(in the rows, 128 means zero)
Rows swapped in pairs by one turn or mirror: which row each one swaps with:
The rows were stretched afterwards, more along some directions than others.
K_478: [149 141 149 147 107 111 114 156 115 129 148 102 155 107 144 152 133 108
 111 124]
K_698: [125 140 104 135 125 180 159 135 142 132 143 128 115 128 129 154 110 136
 146 120]
K_826: [129 142 146 133 112  89  99 141 115 102 127 112 145 120 132 110 148 118
 116 125]
K_580: [147 164 127 157 139 112 108 151 118 103 114 135 114 125 139 104 125 133
 140 122]
K_121: [120 112 142 109 124 116 109 120 144 112 116 108 126 135 122 100 125 130
 105 132]
K_278: [143 119 104 121 106 155 139 119 138 156 153 142 146 113 133 161 138  97
 164 126]
K_495: [135 109  76 135 125 143 150  98 150 154 102 127 124 132 131 124 144 132
 139 117]
K_136: [121 116 105 129 113 169 149 124 140 145 120 111 139 124 156 155 119 115
 149 123]
K_12: [130  87 144 144 108 120 125 142 103 144 153 123 162 114 125 164 140  84
  77 105]
K_853: [135 133  93 126 140 118 151 119 174 133 104 146  83 135 137 104 116 151
 169 140]
K_57: [129 140 109 160 125 135 146 163 133 106 118 136 127 133 155 130 118 132
 150 110]
K_802: [121 114 103 135 144 133 147 129 129 117  84 116 106 132 116 123 111 157
 126 118]
K_455: [138 142 144 140 111 130 122 119 138 140 160 157 148 149 138 141 142  97
 169 124]
K_980: [127 151 161 138 134 124 113 163 116  88 131 123 130 136 144 121 119 126
 125 126]
K_814: [150 151 138 111 157 133 115 126 157 111 108 147 113 110 134 115 114 132
 134 132]
K_815: [113  99 148 142 112 147 135 150 119 129 148 108 161 149 152 154 124 110
  95 103]
K_368: [124 139 142 134 145 115 120 137 106  98 135 144 137 119 117 108 138 136
 133 101]
K_447: [130 124 108 123 139 181 161 129 131 124 135 105 111 127 130 159 103 129
 143 126]
K_633: [149 129 118 148 111 110 133 151 110 133 149 124 115 111 143 133 117 112
 131 125]
K_470: [125 110 118 146 106 120 159 135 111 120 127  99 124 139 146 131 119 101
 152 136]
K_979: [141 158 106 161 114 132 121 149 105 136 134 116 123 110 138 156 122 143
 152 135]
K_839: [113  98 131 135 150 140 147 125 126 129 112 101 129 123 136 143 118 141
  78 114]
K_518: [144  98 116 129 119 165 141 130 146 166 134 120 134 122 148 178 115  98
 133 121]
K_421: [138 172  96 132 130 142 120 126 144 124 118 142 114 116 131 134 128 145
 189 145]
K_91: [124  98 147 132 107 104 120 121  98 158 157 128 148 122 124 157 140  95
 111 110]
K_905: [125  87 150 130  98 115 123 147 130 144 144 121 155 142 141 137 138  95
 120 108]
K_864: [118  91 133 142 106 134 129 109 142 156 142 123 156 146 128 174 120 109
 123 127]
K_354: [126 107 122 126 162 164 146 109 158 137 101 132 122 136 129 143 106 139
 115 116]
K_20: [122 112 170 118 106 123 125 149  95 114 187 119 150 121 110 153 131  91
 122 122]
K_135: [138 130 115 165 112  91 114 154 114 124 100 121 125 120 127 127 142 146
 120 117]
K_743: [142 109 129 113 126 152 116 141 135 135 133 113 125  89 118 167 103 102
  96 137]
K_48: [127 166 116 152 117 124 116 102 142 138 149 154 144 140 141 140 140 134
 178 131]
K_948: [122 155  83 132 156 149 139 105 134 115 106 142 115 120 125 120 128 157
 178 115]
K_676: [101 130 165 128 102 130 127 141 108 109 184 129 156 140 127 151 128  92
 128 122]
K_574: [148  77 144 132 118 141 150 150 140 133 131 126 134 127 128 153 108  96
 106 118]
K_174: [136 111 125 110 130 107 133 104 134 139 133 141 129 101 108 116 150 121
 136 130]
K_139: [152 127  89 108 145 135 138 116 156 150  85 112  94 118 146 126 122 137
 144 139]
K_469: [153 119 122 155 105 135 143 130 113 162 153 117 126 114 124 162 120 114
 136 133]
K_874: [142  98  88 126 136 142 167 127 136 144  94 121  95 127 139 119 121 131
 138 107]
K_789: [111 102 179 119 129 137 128 144  97 131 169 140 149 121 122 158 136  94
  97 113]
K_707: [161 151 115 136 141 120 125 106 135 117  99 129 107 119 142 130 130 119
 156 147]
K_399: [146 121 161 112 140 112 121 117 111 115 137 139 124 111 105 133 122 102
 122 135]
K_257: [110 114  97 122 140 160 160 124 141 141 107 139 109 135 125 120 137 154
 149 113]
K_529: [132 178  68 155 126 113 112 119 137 122  98 144 108 124 134 106 137 150
 203 138]
K_43: [117  94 152 119 123 105 122 134 129 127 136 150 151 125 107 126 137 108
 121 113]
K_512: [125 146  74 150 110 116 136 106 134 146 126 120 110 137 150 125 124 143
 175 137]
K_119: [118 121 105 166 112 156 148 167 132 134 123 130 137 146 152 162 116 121
 147 104]
K_706: [140 106 166 115 120  90 104 153 108 135 137 109 138 115 136 138 133  98
  86 125]
K_644: [105 143 124 132 133 109 103 129 149 111  98 133 135 134 134 112 126 155
 134 122]
K_843: [130 109 165 125 100 131 124 144 116 137 157 122 160 123 139 138 136  98
 114 112]
K_830: [155 157  88 134 139 152 127 120 145 128  98 114 112 101 140 141 124 138
 143 137]
K_565: [124 105 100 123 135 151 152 133 133 121  87 125 108 123 114 110 120 155
 125 115]
K_148: [122 109 171 114 126 133 114 116 101 122 151 131 150 114 112 155 123  93
  99 129]
K_398: [113 119 160 146 124 103 116 142 129 139 158 132 131 133 135 161 111 120
  98 129]
K_67: [146 159 124 129 127 114 133 134 118  95 120 121 108 132 151  99 128 122
 179 147]
K_810: [129 163  94 130 126 133 115 128 158 135 124 158 112 127 136 126 130 145
 199 138]
K_934: [145 158  96 129 125 132 140 112 153 121 105 100 126 126 161 125 130 124
 173 145]
K_613: [123 142 161 138 138 130 110 166 131 104 137 133 126 142 154 130 111 125
 123 120]

K_815 swaps with K_278
K_810 swaps with K_613
K_368 swaps with K_948
K_980 swaps with K_421
K_43 swaps with K_354

